One vector is turned by the same rotation once a tick. Each row is the vector after some number of ticks, and that number follows the row.
The counts run from 0 to 802.
[176 137 121 102 116 140 122 161 126  92 139 138 131 138 117  83 116 168
 151 116 121 107  93 122 128 166 161 163 130  71 112 130  81 144] : 96
[155 158 183  92 124 109 145 172 137  84  92 123 134 143  81 112  99 164
 115 126 164 132 125 123 161 136 146 109 114 116 126 112 100 146] : 769
[174 157 138 145 129 113 126 155 101 104 135 117 151 147 144 123 111 156
 161 112 158 166 144 138 119 186 158 136 120 118 100  87 140 184] : 315
[159 141 142  86 157 107 152 188 121 144 140 158 170 137 152  95 107 144
 149 121  61 143 104 118 142 138 156 150 116 134 124 100 141 124] : 795
[127 150 101 124 131 118 116 157 114 100 166 119 157 157 153 106  77 138
 178 119 116 132 129 145 116 181 177 135 135 149  85 126 150 192] : 268
[154 178 119  99 148 133  92 135 119  89 126 163 125 174 113 106  90 129
 152  99  96 127 116 127 130 171 167 115 110 116 108 168 115 165] : 543
[136 136 157 169  92 124 131  85 173 144  99 113 156 133 125 152 116 141
 130  86 146 158 141 128  85 113 171 148 160 135  89  85 160 135] : 255
[158  83 170 137 131  88 113 118 127 107 115 143 128 101 114 125 101 129
 171  89  93 121 112 114 123 153 142 199  95 141 113  91  96 101] : 395
[166 163 151 126 114 117  96 181 125  62 121 145 134 163  93 129 107 164
 128 120 164 110 112 125 148 149 151 137 122  72 133 132  91 137] : 95
[144 121 178 122 134 106 113  90 124 104  77 104 113 156  97  97 159 152
 126 124 131 142 152 154 111 193 127 126 133 116 138 139  98 170] : 63
[182 124 170  96 149 104 136 150 120  85  74 134 128 143 106  81 144 155
 105 138 149 153 129 148 121 135 115 109 141  98 170 116  79 127] : 355
[119 142 183 119 146 122 138 133 124 127  97 109 152 154 126 114  95 160
 169 132 102 144 145 137 128 191 139 132  85 168  99 108 164 174] : 673
[108 131 138 116 138 113 104 100 151 143  86 138 155 183 139  96 138 108
  79 129  57 124 104 161 113 109 138 106 170 136 157 163 112 117] : 432
[125 107 168 158  75 109 130 119 177 124 103  98 151 125 109 154  75 148
 130  91 153 136 123 126 138 112 158 152 134 152  87  83 130 112] : 596
[192 151 149  90 167 121 151 146 118 135 104 161 158 121 144  94 135 146
 158 124  79 163 119 117 103 138 150 154 117 106 141 112 128 125] : 778
[ 91 146 109 144  86 160 117 105 180  98  93 132 147 162 119 120 116 156
 136 131 151 103 105 142  77 113 181 126 163 108 119 137 139 152] : 327
[106 115  92 117 125 121 104 145 126 133 158 128 152 164 179  91 108 134
 129 126  90 107 105 149 123 155 167 149 186 127 124 126 111 171] : 204
[112  98  98 150 111 122 101  74 172 125 120 150 142 136 150 126 126 109
 125  81  87 120 124 126  77 114 173 168 192 124 125 127 117 138] : 652
[110 147 114  94 111 131 129 126 168 131 136 129 146 160 126 102 103 134
  76  96 109 110 116 117 145 113 186 108 195 129 110 144 102 159] : 448
[150 142 191 107 145  90 116 162 128 121 114 145 133 144  94 135 129 152
 112 119  92 102 104 112 176 151 134 173 105  89 140 111  92 109] : 168
[163 122 185 136 118  73 116 133 135 112 131 116 137 133 108 158  82 130
 128  77 139 152 153 112 174 164 145 150 113 156  90  83 115 137] : 119
[170 117 142  87 160 117 169 157 118 144  99 150 160 129 150  69 109 135
 137 120  85 184 122 128 105 107 139 120 141 146 137  99 143 121] : 641
[171 118 137 149 100  97 106 122 129 106 134 136 129 116 123 137  97 137
 164  75 122 136 121 114 131 176 160 188 124 123  80  97 106 120] : 54
[ 89  97 159 166  94  79  92 115 146 103  80 101 145 175 135 137 134 146
  96 144 153 129 136 186 133 140 128 140 170 129 148 107 117 138] : 93
[106 129 126 121 152 120 127 140 127 136 150 140 159 139 152 125  85 129
 173 112  69 111 124 121 107 164 186 162 118 156  87 116 156 173] : 609
[156 167 117 108 147 160 145 109 138 125  81 154 153 152 143  76 130 133
 146 126 102 163 110 148  55 118 162 101 157 108 132 164 145 151] : 236
[138 110 168 147 114  66 101 105 159 147 127 147 153 128 144 163 108 114
 101  70  92 134 137 116 155 125 152 171 151 155 115  85 114 112] : 580
[122 186 119 109 148 136  96 146 118  86 121 151 145 183 122  98  91 137
 140 126  96 119 118 139 120 164 154 100 116 120 112 174 139 177] : 65
[152 130 176  94 158 111 140 171 117 140 111 132 157 152 121  89 123 150
 131 140  57 124 109 140 161 170 130 152 116 120 137 107 114 116] : 121
[161 150 138 114 124 133 100 136 125  65 110 143 113 162  83  89  89 143
 153 102 137 108 108 135 136 168 151 120 109 113 107 162  87 144] : 680
[114 157 132 170  97 143 111 108 155 115  89 120 165 155 158 149 156 152
 129 121 148 139 119 157  67 122 166 152 165  85 130 114 158 137] : 344
[105 145 144  83 158 100 118 144 126 119 123 132 135 175 116 101  82 136
 108 126  78 106 131 130 164 166 163 111 119 158 119 143 110 198] : 0
[156 113 135 165 108  98  85 100 135 123 143 137 143 130 142 153 140 124
 135  82 103 127 122 126 115 171 154 197 153  94 120 109 105 120] : 37
